In the rows, 128 means zero.
Rotation paths and how fast each direction turns (deg/step):
Each turn is a multiple of 5 degrees from 10 to 175, or 0.
Each row of a path follows its step; steps can be skipped.
Rotation 1:
step 0: [122 130 126 137 123 132 129 134 133 137 139 121 129 117 128 118 131 132
 124 130 128 120 117 126 139 129 131 116 132 127 129 123 137 123 125 131
 129 137 131 131 139 131 135 121 139 126 127 114 130 132 137 138 134 114]
step 2: [127 135 134 130 132 127 123 134 135 127 146 133 130 130 122 126 127 124
 143 130 131 129 134 131 137 115 131 124 117 139 130 126 131 123 125 128
 130 137 129 126 124 135 138 121 121 111 124 122 130 128 136 117 133 118]
step 4: [127 123 123 122 133 137 121 134 124 137 138 131 123 131 136 133 132 127
 127 131 142 125 129 132 137 139 126 115 130 124 136 127 127 141 125 129
 128 127 141 123 121 141 129 130 124 125 135 121 130 132 133 115 138 119]
step 6: [136 124 125 128 136 129 114 121 127 140 133 124 125 121 122 137 121 130
 127 128 125 120 128 137 135 131 132 129 117 124 137 123 140 129 131 133
 144 132 129 146 129 121 124 127 128 116 139 127 132 133 130 127 134 120]
step 8: [133 130 139 118 123 137 131 130 126 131 131 133 120 133 116 131 122 127
 129 122 127 136 141 125 130 127 125 131 125 127 141 136 132 135 134 111
 134 126 129 134 125 136 115 122 134 116 135 124 127 119 128 126 132 118]
step 12: [121 121 134 128 120 125 135 123 128 118 132 130 121 124 118 135 117 123
 133 136 121 142 125 137 126 137 133 125 122 123 124 132 134 119 127 117
 131 135 128 140 129 118 120 123 128 131 134 119 128 137 139 122 137 132]
step 13: [119 126 118 129 117 134 146 130 133 130 127 112 126 141 134 120 127 124
 138 128 135 128 129 129 125 137 130 124 125 132 126 137 135 115 133 128
 130 133 126 117 132 131 125 133 131 136 126 122 125 134 138 128 132 116]
step 15: [134 125 124 129 132 130 118 131 137 122 129 118 125 130 144 109 117 125
 142 126 130 136 120 138 134 123 135 121 127 134 131 127 137 117 120 134
 137 133 129 119 128 129 128 127 127 122 129 134 125 135 127 125 127 134]
step 16: [116 138 120 124 134 127 132 127 120 115 119 121 115 118 142 135 118 132
 123 129 120 120 129 135 127 123 139 124 127 133 136 120 127 122 127 129
 117 130 129 132 133 132 123 127 128 126 136 126 120 130 136 116 129 134]
step 17: [124 128 131 133 135 130 129 133 127 122 138 122 127 131 133 124 125 133
 127 114 144 132 125 137 136 124 129 120 130 127 132 133 131 125 145 133
 127 133 148 126 126 132 124 130 117 131 139 125 111 125 130 132 125 124]
Speeds:
[126 128 128 127 130 130 127 127 129 129 127 130 128 123 126 129 123 126
 129 126 126 126 127 125 126 130 126 126 130 129 125 128 130 127 127 124
 127 126 130 129 128 128 127 129 125 127 131 127 130 125 128 126 129 128]
170
[130 130 127 128 129 129 126 129 129 126 133 130 131 129 130 128 128 129
 129 128 127 126 128 130 128 127 130 125 129 129 127 126 127 129 130 129
 125 124 128 131 126 127 128 132 130 126 129 130 125 128 130 127 129 126]
25
[127 128 129 124 128 128 128 131 127 127 131 128 131 127 131 128 131 128
 132 129 128 127 127 128 125 129 128 130 127 129 127 127 132 126 128 126
 126 127 127 126 130 129 126 126 129 125 125 127 129 128 127 126 127 129]
135
Rotation 2:
step 2: [137 138 133 132 128 130 138 132 140 134 127 126 137 136 130 127 127 126
 117 121 115 124 145 126 135 125 123 117 126 130 126 129 119 127 121 131
 144 118 128 120 125 128 131 117 131 119 122 135 138 124 121 140 131 129]
step 4: [140 126 134 131 121 131 128 123 133 129 124 117 134 135 129 140 138 133
 126 125 116 133 124 132 142 118 119 134 126 131 128 136 116 120 121 133
 136 115 129 119 120 135 140 125 119 128 131 124 128 129 121 133 122 136]
step 5: [129 126 127 136 120 114 134 132 134 129 131 122 138 134 126 137 145 124
 127 125 129 126 132 133 135 113 126 127 126 121 140 133 111 118 130 127
 122 119 122 138 129 131 135 128 128 130 135 126 124 131 123 129 116 137]
step 6: [131 132 128 137 121 125 136 132 139 137 123 121 133 137 125 140 143 143
 131 129 130 132 138 125 132 124 119 121 125 129 140 132 122 134 132 127
 126 108 135 127 122 116 123 124 131 128 127 123 127 124 126 134 118 131]
step 8: [131 139 125 128 113 126 126 134 143 137 122 118 133 122 126 136 129 142
 125 125 129 125 123 119 129 116 112 137 127 129 118 129 114 131 130 123
 136 125 129 119 127 121 124 122 126 139 135 132 129 126 127 133 135 133]
step 10: [122 122 123 127 118 122 128 131 139 141 125 120 143 134 124 127 124 138
 123 125 131 134 133 122 129 118 133 132 122 133 127 130 114 123 112 134
 122 114 131 131 140 127 126 115 137 138 133 124 123 130 126 132 131 131]
step 11: [122 127 121 129 132 120 129 127 135 136 132 122 137 138 137 125 136 127
 118 133 125 130 132 124 128 127 128 125 126 143 133 119 121 133 129 128
 129 102 132 127 134 129 130 126 136 138 119 125 130 138 114 130 133 134]
step 12: [127 136 129 124 129 124 116 139 142 128 128 125 141 130 131 129 129 137
 116 119 123 122 130 114 133 126 126 130 112 129 135 117 130 123 122 132
 126 112 129 126 133 120 132 137 131 132 130 131 132 133 120 133 133 139]
step 14: [136 127 126 131 114 116 131 133 126 131 114 120 140 129 132 128 124 123
 134 128 127 123 124 122 142 129 128 127 115 123 130 128 123 125 115 131
 128 120 126 126 126 116 133 125 134 119 137 130 121 129 118 128 137 147]
step 15: [128 124 120 140 122 118 128 131 129 134 110 130 135 134 125 124 131 127
 128 138 118 126 125 126 133 127 127 121 136 135 133 140 124 125 122 128
 129 114 137 129 119 126 138 120 128 135 136 133 114 135 119 136 135 135]
Speeds:
[126 124 125 128 128 129 130 125 126 129 128 131 127 127 128 131 130 126
 128 129 129 129 128 126 130 127 127 126 130 130 130 129 128 125 127 129
 125 125 128 131 131 129 127 128 127 128 130 126 127 130 127 132 127 126]
70
[130 127 129 128 127 133 128 128 128 132 126 131 129 126 128 126 127 131
 128 125 129 130 130 127 128 130 126 129 130 129 130 129 126 127 126 128
 128 126 128 127 124 127 130 128 127 129 126 125 130 125 131 129 130 130]
170
[126 126 127 127 124 129 132 127 128 126 128 129 128 125 128 127 126 127
 129 129 128 125 126 127 126 128 127 128 126 129 123 129 128 125 127 129
 133 127 128 127 127 127 130 125 126 126 128 130 126 127 129 129 129 130]
65
[127 129 130 127 125 130 129 131 126 130 127 127 128 127 127 128 127 130
 127 129 126 125 129 132 127 127 129 129 129 126 132 126 127 126 129 127
 129 129 130 131 132 128 128 130 128 125 128 129 130 130 131 130 127 128]
95
